In the rows, zero is written as 128.
The rows of M fall into a few groups, which share some directions, and each row is roughly a mix of its group's hidden directions.
M, 134 rows:
[[172 119 111 192 110 136 129 144 131 117]
 [139 140 149  83  81 118  97 109 151 113]
 [143  94 103 127 120 133 130 172 173 162]
 [134  95 137 191 136 110 153 117 108 149]
 [125  70 111 115 143 141  93 127 110  91]
 [104 163 158 129 124 131  85  83 103 131]
 [128 145 110 126 158 103 142  97 190 122]
 [ 79 129 118 141 145 156 155 149  87 105]
 [ 76 144 147  97 128 158 147  89 124 137]
 [132 136  98 171 103  81 130 129 157 102]
 [116 135 155 131  69 102  94 157 127 118]
 [120 190 131 172 128 136 126 127  98 109]
 [181 153 109 152 103 101 136 139 148  99]
 [142 123 118 193 116 130 147 120 132  82]
 [130 173 116 164 171 141 150 103 111 110]
 [ 94 159 108 119  78 132 110 125 129 170]
 [142 168 123 118 122 119 177  95 169 132]
 [116 119 169 125 115 186 149 121  96 141]
 [100 157 157 132 118 135  81  88 101 129]
 [121 134 109 167 128  59 122 132 139 111]
 [183 163 123 142 128 145  95 124 164 121]
 [119  98 103 133  72 152 110 150 159 123]
 [112 106 136 138 141 149  90 160  73 113]
 [129 106 141  82  93  80 112 151 117 131]
 [ 82  93 112 136 137  98 172 113 130 149]
 [133 143 148 128 151 132 160 119  97 190]
 [113 129 138  94 157  73  99 122 120 157]
 [148 129 154 111 160 146 101 127  87 173]
 [139 134 113 150 156  97 189 135 150 109]
 [119 124 103  59 140 132 114 156 151 136]
 [117  90 121 164 117 114 148 122 151  73]
 [ 97 120 147 134  85 156  82 143 100 133]
 [125 124 155  86 107 147  68 135 125 113]
 [154 104 113 166 151 119 102 175 101 118]
 [134 125  99  63 136 118 101 147 156 126]
 [125  99 119 158 136  57 129 130 143 127]
 [150 100  90 116 134 129 127 175  95  96]
 [164 122  95 128 153  98 159 155 134  90]
 [170  84 125 167 108 148 149 121 145 146]
 [ 85 120 105 141 148 120 152 158 102  84]
 [131 129 123  63 156 139 136 149 159 152]
 [155  97 130 147  72 112 107 145  97 137]
 [ 98 106 118 130 133 119 131 174  86  87]
 [ 97 145 116 115 114 122  71 131 129  81]
 [140 149 143 100 135 193 107 127  99 131]
 [148 158 100 151 171 118 165 126 116  97]
 [177 109 105 169 138 103 110 161 138 132]
 [103 100 104 145 148  86 165 155 111 107]
 [119 118 167 143 112 127 118 122  63 103]
 [118 131  84  99 132  94 100 153 168 120]
 [ 93 138 111 188 151 121 156 143 147 127]
 [ 79 108 113 139 131 114 168 147  90 106]
 [142 114 136 110  95 107 156 162 169 162]
 [111 127 155 179 121 175 160 117 113 131]
 [122 112 108 171  79 150  96 149 123 143]
 [187  94 122 162 117 130 115 134 137 159]
 [117  73 136  89 111 136 130 133 146 169]
 [ 90 140 154  95 164 133 151 140  95 154]
 [125 121 113  51 135 126 106 151 128 133]
 [144 128 104  67 144  91 100 142 139 124]
 [172 128 107  83 165 108 110 124 142 107]
 [175  93 137 130 139 132 166 132 141 171]
 [184 124 150 114 105 107  98 114 144 160]
 [137 128  88  68 142 109 105 144 153 129]
 [ 94 150 157 139 100 164 103 111 118 167]
 [109 126 150 154 134 187 170 125 120 147]
 [175 139 146 106 161 143 120 132 108 176]
 [163 138 120 155 181 136 166 111 148 128]
 [139  95 102 145  78 130 140 136 175 125]
 [139 157 103 158 173 124 150 120 106  87]
 [140 124 137 115 180  95 151 165 134  97]
 [182 120 113 107 115 151 120 170 160 131]
 [118 113 141  77 120 150 148 107 136 180]
 [155 120 102 134 158 104 182 142 155 112]
 [140  83 108  96 128 132  87 146  99 101]
 [114  98 150  72 133 153 127 116 127 168]
 [ 94 131 140 186  89 149 142 127 142 143]
 [163 153 130  85 156 102 116  87 138 137]
 [ 96  94 130 145  92 140 119 139  73 129]
 [119 130 149 117 141 167  96 131  79 165]
 [ 73  96 145 112 120 137  95 101 104 137]
 [130 140 101 153 155  69 125 138 162 115]
 [143 104 143 123  66 126 115 152  90 137]
 [125 122 140 135 189 159  95 118 128 160]
 [145  79 125 137 130  97  81 159 114 133]
 [ 86  95 152  93 152 133  94 116 119 149]
 [118 125 166 181 116 155 152 111  94 126]
 [ 95 143 125 122 114 136  83  93 144  82]
 [ 95 140 111 111 152 161 156 174 133 100]
 [103 119 162 165 136 138 140 132  74 101]
 [ 65 114 119 146 143 161 150 124 100 133]
 [157 129 153 104 127 177 154 107 148 163]
 [133 141 144  81 171 105 157 102 141 108]
 [144 118 155  89  73 115  95 131 112 121]
 [137 155 114 108 151 127  97 112  68 106]
 [ 81 138 136 103 167 149 127  90 155 136]
 [139 117  94 147  75 125  94 152 158 133]
 [144 120 140 127  76  91 124 134  84 103]
 [105 102 138 143 116 154 162 153 109 180]
 [ 98 170 165 146 124 122 125  80 134 149]
 [142  88 124 137  92 110 111 175  95 123]
 [ 76 112 121 125  87 132 164 115 145 154]
 [129 148 105 103 111 112  71 138 152  94]
 [112 128  96 101 144  93 102 161 168 109]
 [133  83 111  98 118 139  86 152  96 111]
 [130 110 146 109  97  85 156 149 169 150]
 [116 125  97  64 117 124 100 150 149 140]
 [132 105 105 176  74 136 113 129 138 151]
 [125 130  99 106 159 101 111 155 179 104]
 [147  54 151 129 139 148 135 118 131 139]
 [128 122 162 177 115 124 128 111  80  99]
 [ 88 133  90 133 135 106 121 163 176 125]
 [138 133 156 110  93 131 134 153  66 112]
 [114 149 137  66 160  99 143 116 144 117]
 [144  91 134 113  87 138  94 158 165 138]
 [109 138 153 149 149 144 164 109  83 164]
 [141 104 124  91 120 159  68 123 110 135]
 [ 97 131  89 142 111 163 134 140 178 146]
 [171 158 146 109  80 115 163 121 126 136]
 [145  70 122  95 114 109  99 149 145 108]
 [133 104 104 142  71 161 117 150 155 134]
 [ 84 127 117 135  69 122 102 146 146 143]
 [141 130 175 162 136 143 161 105  87 137]
 [130 129  98  78 140  91  99 151 157 123]
 [146 128  99  78 139  85  96 140 146 118]
 [145  96 111 123 127 105  99 153 118  69]
 [124 126 168 175 125 159 158 110  93 128]
 [ 95  94 126  95 143 131 128 185 113 118]
 [146 128 158 192 111 136 136  96 116 111]
 [ 97 163 154 140  82 101 135 151 102 139]
 [124 106 129 142 135 106  97 158  77  89]
 [144 108 106 135 148  90 176 153 146  96]
 [117 143 117 172 152 104 173 133 124  88]
 [149 159 121 141 117 105  93 149 106  76]]
Each list below has three rows that fit no group; the rest each fit one group, if only roughly. Name those rows in the order they come.
    q791: [118 156  90  98 133 160 115 110 174 146]
    q83: [161 139  94 144 173 158 168 128 129 125]
    q432: [139 101 132 118 142 102 180 154 121 172]
    q160: [118 142 131 198 124 105 150 118 156 138]
    q724: [ 93 120 112  86 155 147 166 126  94 115]
    q28: [142 129 127 100 143 176  82 105 109 153]
    q445: [141 109 111 126 118 105 175 184 142 141]
    q121: [123 100 120 111 121  93  81 166  95 127]
    q748: [ 96 137 120 109 130 119 146  72 173 138]
    q671: [133 148 103 134 123  82  86 147 147  89]
    q29: [140  93 117 122  94 124 156 139 174 166]
    q226: [105 153 118  89 137 121  96 121 141  73]
    q475: [138 139 138 190 162 145 161 112 138 118]
    q400: [118 135  75 112 154 117 123 146 181 126]
 => q791, q724, q121
    q924: [163 111 127 156 127  80 155 136 102 161]
    q597: [ 80 137 107 157 108 111  98 124 120  85]
    q51: [137 131 146 139 105 108 108 120  64  94]
    q562: [123  77 160  80 133 115 126 157 115 123]
    q868: [ 71 116 137 128  90 113 105 130 139 166]
    q893: [142 121 144 103 157 110 187 133 148 160]
    q709: [122 163 124 197 115 149 126 140 139 142]
    q880: [101 111 104 164  68 114 116 136 146 133]
    q278: [153 118 110 147 118  96 155 139 146 187]
    q279: [136 156 137 138  73 117 128 106  97  89]
 => q562, q868, q709
    q505: [151 140 129  61 125 148 113 141 135 163]
    q713: [125 136 137 192 161 143 166 121 138 118]
    q573: [162 103 129 118 147 148  98 144  71 114]
    q636: [142  93  95  95 170 104 157 141 118 114]
    q994: [ 93 114 147  89 132 128 122 111 110 185]
    q696: [ 90 145  92  94 147 150 104 122 106  96]
    q403: [130 112  99 157 157 114 158 145 130  73]
    q227: [136 154 176 161 144 154 131  97  95 134]
    q434: [107 184 111  83 112 115 130 112 148 114]
    q231: [139  95 148 136 129 171 175 110 125 162]
    q545: [155  86 104  87 110 118 135 171 131 138]
    q946: [128 146  98 160 107  95  81 147 135  99]
    q613: [111 118 106 187 101 118  99 138 121  96]
    q988: [147 136 144  77 158 125 169 108 143 154]
 => q573, q696, q227
    q184: [137 168  98 106 175 123 131 106 156 153]
    q118: [102 110 161  76 130 141  83 121 113 131]
    q666: [ 74 164 137 121 118 108 144 107 164 145]
    q423: [127 106 133 171 136 163 124 133 117  70]
    q836: [106  96 133 189 137  91 140 111 117 125]
    q291: [120 171 115 136 137 151 164  89 168 134]
    q896: [ 87 153 116 157 114  96 163 105 143 101]
    q695: [ 89 146 166 124  90 116  97 100 117 150]
    q384: [164 139  98 154 138  96 131 109 175 150]
    q15: [142 161 112 189 102 133 140 102 127 109]
    q915: [108 134 155  75 157 163 124 114 109 104]
    q974: [ 86 172 136 117  74 129 114 132 120 133]
    q416: [111 170 133 126 116 165  86 132  86 125]
 => q184, q666, q974
    q187: [102 111 171 178 116 142 129 106  98 140]
    q449: [142 118 160 132  79 109 112  86  96 136]
    q194: [140 168 129 165 154 109 153 110 129 173]
    q412: [150 117  95  88 128  89 110 166 149 117]
    q236: [116 126  94 106  90  93  82 139 149 125]
    q704: [152 145  96 155 126 104 136 112 185 149]
    q886: [108  84 157  88 129  95 101 129 110 142]
    q514: [132 145 145  91 100 140 108 124 141 189]
    q345: [127 101 125 137  84 115 131 171  85 105]
    q264: [114 126 118 118  86 181 112 171 127 132]
    q304: [131 169 144  88  92 139 162 103 148 128]
 => q187, q194, q412
    q559: [147 102 111 114 100 142 153 182 148 156]
    q164: [120  97 100 168 176 101 141 125 149 141]
    q110: [148 132 147 192 154 125 160 109 146 131]
    q303: [140  91  79 113 127 137 148 160 134  90]
    q938: [137  70 116  88 148 106 115 130 124  98]
    q463: [144 138 143  58 140 115 116 109 106 108]
    q955: [ 99 127  87  81 134 117 103 162 149 134]
    q39: [133 100 143 179 158 117 133 101 100  97]
    q460: [153 134  92  83 121  97 104 129 166 138]
    q679: [142  80 143 148 148 145 164 126 156 163]
    q933: [136 171 126 149 116 158 177 135  94 115]
    q557: [114 115 106 129  71 149 160 118 162 151]
 => q303, q463, q679
    q440: [142  72 129 130 138  86 137 128 170 118]
    q821: [184 152 143 100 114 110 109 159 136 103]
    q70: [143 126 115  88 101 122 134 114 155 187]
    q237: [125 161 157  83  91 154 102 123 124 107]
    q575: [141 148 126 113 133 178  85 102 107 159]
    q204: [176 106 136 169 133 118 132 135 122 177]
    q11: [132 106 126 114 148 114 185 161 104 160]
    q750: [104 167 129 143 113 140  67 115 140 108]
    q899: [113  83 136 152 135  74 140 119 144  99]
    q116: [160 117 110 172 113  99 137 129 164  91]
    q322: [166 124 153 191 133 139 147 112 118 145]
    q571: [146 120 142 189 170 141 153 124 111 134]
 => q750, q322, q571
    q5: [172  99 102 127 161 111 147 139 158  96]
    q683: [118  90 157  72 168 132 122 124 123 130]
    q783: [120 129 105 163 167 117 150 126 111  74]
    q580: [ 99 102 158 120  87 102  84 132 112 116]
    q284: [163 110 151  90 125 145 109 109  93 165]
    q383: [146 169 105 163 130 125 107  94 150  91]
    q978: [ 68 163 142 109 148 118 139 128  94 135]
    q839: [124 110 157  70 138 114 133 171 113 142]
    q130: [123 151 134 119 119 179  81 123  98 102]
    q202: [109 184 142 114 145 159 124 135  83 133]
    q577: [121 127 116 138 127  94 115 145  99  61]
    q292: [124 170 167  95  90 137 113 141 100 118]
    q152: [115 161 148 156 148 141  74 139 107 101]
 => q284, q292, q152
    q409: [128 116 116 141 121 132 192 171 139 151]
    q708: [105  90 112  92 151 144  94 151 138  94]
    q656: [146 170 139 139 146 156 128  81 162 147]
    q920: [192 134 153 109 128 131 134  90 146 145]
    q563: [ 92 118 153 144  80 157 102 150 127 152]
    q690: [127 112 128 100 140 126 180 129 151 181]
    q95: [ 76 133 169 118 100 155 130  95 121 118]
    q252: [105  92 100 143  72 105 121 121 153 124]
    q534: [115 157 105 101 137  95  77 120 161 130]
    q979: [122 154 142 115 152 140 113 115 118  58]
 => q708, q95, q534
    q782: [123 117  97 174 159 166 140 141 117  95]
    q135: [ 71 167 129 132 152 137  92 129 129 107]
    q795: [175 133 155 124 112 130 113  98 126 182]
    q661: [146 155 104 103 146 121 175  94 163 132]
    q147: [ 84 128 159 157  79 142 128 149 134 149]
    q21: [121  81 101 134  72 112 114 151 137 128]
    q190: [108 110 158 103 105 150  92 127  77 134]
    q989: [132  82 153 131 106 160 153 147  86 116]
    q600: [149 112  98 107 156  89 118 128 109  79]
    q957: [135  82 131 112 110  70 106 137 106 128]
    q502: [108 174 141 158  80 141 127 157 125 147]
    q640: [147  87 118  80 160 102 123 100 142 120]
 => q135, q661, q989
    q542: [137 165 105 115 129 112 116  78 168 151]
    q973: [147 117 118 132  96 195  97 122 137 125]
    q129: [ 98 192 107 107 155 136 107 133 134 117]
    q928: [ 74 141 149 173 133 115 152 150 123 149]
    q68: [144 112 138  53 139 135 112 137 107 126]
    q583: [135 130 156 165 181 162 152 116 121 143]
    q67: [ 64 129 139 100 146  95 144 115 111 130]
    q673: [141  88  98 145 135 151 158 177 146 122]
    q885: [ 92 141  94 170 115 121 144 142 173 141]
    q386: [154 146  97 159 123  79 123 110 165 141]
    q309: [162 119 152  86 125  92 114 173 126 116]
 => q542, q129, q583
    q299: [154 142 117 164 165 143 160 116 102  90]
    q605: [152 102 117 102 132  77 138 158 131  90]
    q818: [149 109 134 140 132 151  92 185  97 114]
    q349: [153 169  94 169 123  90 125 147 140 125]
    q736: [106 167 125 121 122 154  80 120 109  87]
    q902: [ 92 133 154 122 104 127 121  64 110 135]
    q81: [174 158 146 108 172 141 139 151 147 145]
    q645: [ 90 166 126 137 107 166 132 120 155 167]
    q441: [112 170 138  94 164  92 103 136 114 107]
    q54: [113 108 149 115 154 180 144 107 126 172]
 => q299, q645, q54
